(in the rows, 128 means zero)
The rows of X fall into 3 groups, which share some directions, and each row is roughly a mix of its group's hidden directions.
X, 95 rows:
[[ 99 133  99 129 111 124 107 186 139 120]
 [ 99 141  75 158 123 142 152 121 123 149]
 [119 146 103 163 125 183 129 107 144 121]
 [118 130 145 146 116 152 192 129 126 105]
 [ 84 116 149  97 110  98 115 158 124 115]
 [137 139 134 130 112 188 112  87 133 120]
 [108 162  96 173 123  99 125 121 147 141]
 [112 174 103 128 110 164 140 163 130 131]
 [139 178 115 115 119  81 113 131 111 113]
 [139  95 154  89 157 130 126  89 118 140]
 [110 170 152 105 114  86 118 120 125 101]
 [114  88 149 132 136 106 124 180 148 118]
 [127 114 148  87 126  87  85 116 124 132]
 [117 167 150 107 127  87  99 108 120 107]
 [120  72 106 125 119 149 141 167 125 140]
 [130 109 126 142 113 169 184 126 136 110]
 [150 118 170 108 144 102 129  80 126 127]
 [159 107 172  97 142 108 111 115 136 103]
 [160 118 166  93 143  93 121 109 128 109]
 [125  91 177 111 130 101 125 155 145 114]
 [127  75 160 115 148  99 109 109 128 123]
 [103 166 107 142 100 149 137 173 133 122]
 [121  75 162 104 133 107 109 149 139 130]
 [125 126 118 178  91 138 109 128 159 153]
 [174 123 117 152 152 155 130  93 136 154]
 [123 134 127 173  86 101 111 143 157 130]
 [ 98 130 139 148 114 146 181 160 126 115]
 [ 88 142 144 134 106 142 170 150 135  96]
 [132 183 104 148 117 110 132  89 125 137]
 [124 109  98 129 141 169  86 132 145 155]
 [138 187 143 127 125  96 135 103 121 107]
 [112 160 111 164  93 124 123 167 145 119]
 [128 142 115 113 132  83  82 155 117 149]
 [131 128 161  91 134  83 153 119 109 108]
 [116 125 115 165 125 189 119 127 142 147]
 [141  87 113 148 129 171 160 142 139 148]
 [133  96 147 116 121 153  79  94 143 130]
 [109  81 153 119 139 130 130 178 138 126]
 [122  73 158 115 149  96 115 117 123 116]
 [137  83 164  90 128 155 117 142 119 122]
 [132  80 150 124 144  89  95 114 137 121]
 [158 149 140 128 141 134 118  64 136 117]
 [142 185 113 107 128 110 154 141 111 107]
 [106 144  90 137 109 131 121 185 132 120]
 [142 135 121  93 144  95 166 132  93 107]
 [131 113  79 127 150 171 105 141 126 147]
 [135 174 152 116 132  95 109  90 124 112]
 [135  65 122 123 130 156 124 138 145 155]
 [103 128  78 152 126 165 141 108 126 148]
 [154 144 127 115 122 161 124  68 120 117]
 [121 174 146 118 111  80 146 145 117 117]
 [124 155  86 147 110 166 131  95 115 140]
 [122 175  98 166 101 150 121 122 128 135]
 [117 116 101 120 143 112  70 152 112 144]
 [145 187 129 151 131 129 152 100 127 109]
 [136 174 150 112 129  83 110 102 123 120]
 [137 194 131 141 127 109 141 110 120 108]
 [152 118 160 121 148 132 146  70 118 136]
 [123  66 110 123 133 152 113 150 130 150]
 [161 104 170  90 141 134 107 120 128 106]
 [128  91 163  99 134  85 106 139 133 135]
 [124 151  98 117 135 176 164 141 104 133]
 [134 176 167 147 112 136 115 108 155 114]
 [127  80  75 130 141 145 145 130 115 123]
 [112  98 102 142 130 187 124 109 138 128]
 [137  89 152 111 123 153  83 103 142 123]
 [150  87 145 142 149  89 115  93 128 121]
 [173 135 134 124 139 130 110  81 154 150]
 [124 185 104 141  99 133 144 157 131 122]
 [117 168  91 140 117 168 132 160 131 132]
 [149  71 111  98 147 119 129 108 114 116]
 [140 133 182 114 137  86 126 148 142 112]
 [110  73 115 115 134 137  96 156 127 148]
 [125  84 168 102 134  96 105 130 142 132]
 [126 101 181 108 134  98 107 145 147 124]
 [126  66 134 132 158 145 106 108 128 138]
 [104 171 145 100 107 133 161 155 119 115]
 [139 156 147 113 136 109  97  75 129 110]
 [125 183 130 118 113  82 131 140 116 110]
 [125 162  92 163 121 170 143 112 129 122]
 [137 106 122 145 116 172 181 128 142 121]
 [110 155  98 149  97 152 114 164 149 141]
 [128 118 126  83 162 173 123 114 115 145]
 [154 134 173 106 150  87 118 123 139 110]
 [134 119 149 116 134  59 124 149 132 126]
 [ 93 164 164 106 106 137 144 154 132 111]
 [117 149 100 163 121 179 134 103 142 125]
 [122 151 101 162 119 182 135 110 138 119]
 [123 190 129 148 109  98 135 142 123 140]
 [124 180  93 132 110 158 139 156 128 133]
 [118 176 106 107 108 160 149 155 123 137]
 [103 155  79 160 114 137 148 128 120 151]
 [130  77 121 114 137 179 124 108 129 118]
 [157  91 142  90 118 103 112 120 144 157]
 [125  64 129 111 129 143 111 141 142 155]]
Here is one row of each group, with its name. Which group are the others in?
[132 144 111 135 124 195 126  99 123 127]  F
[145  96 121 136 113 159 184 137 138 131]  K
[120  96 166 103 142  83 116 124 125 107]  A

[117 113 112 158 121 182 108 125 147 157]  A
[113 126 108 178 108 166 112 142 150 142]  A
[114 174 100 128 119 169 137 161 126 127]  A
[ 95 144 117 132 103 173 118 164 145 143]  A
[141 173 109 119 131  87  90 125 112 123]  K
[127  69 108 133 133 167 125 143 134 146]  K
[153 127 129 168 132 159 137  79 133 147]  A
[168 137 114  86 146  95 118 102 121 139]  A
[122 121 124 124 141  64 148 161 122 135]  F
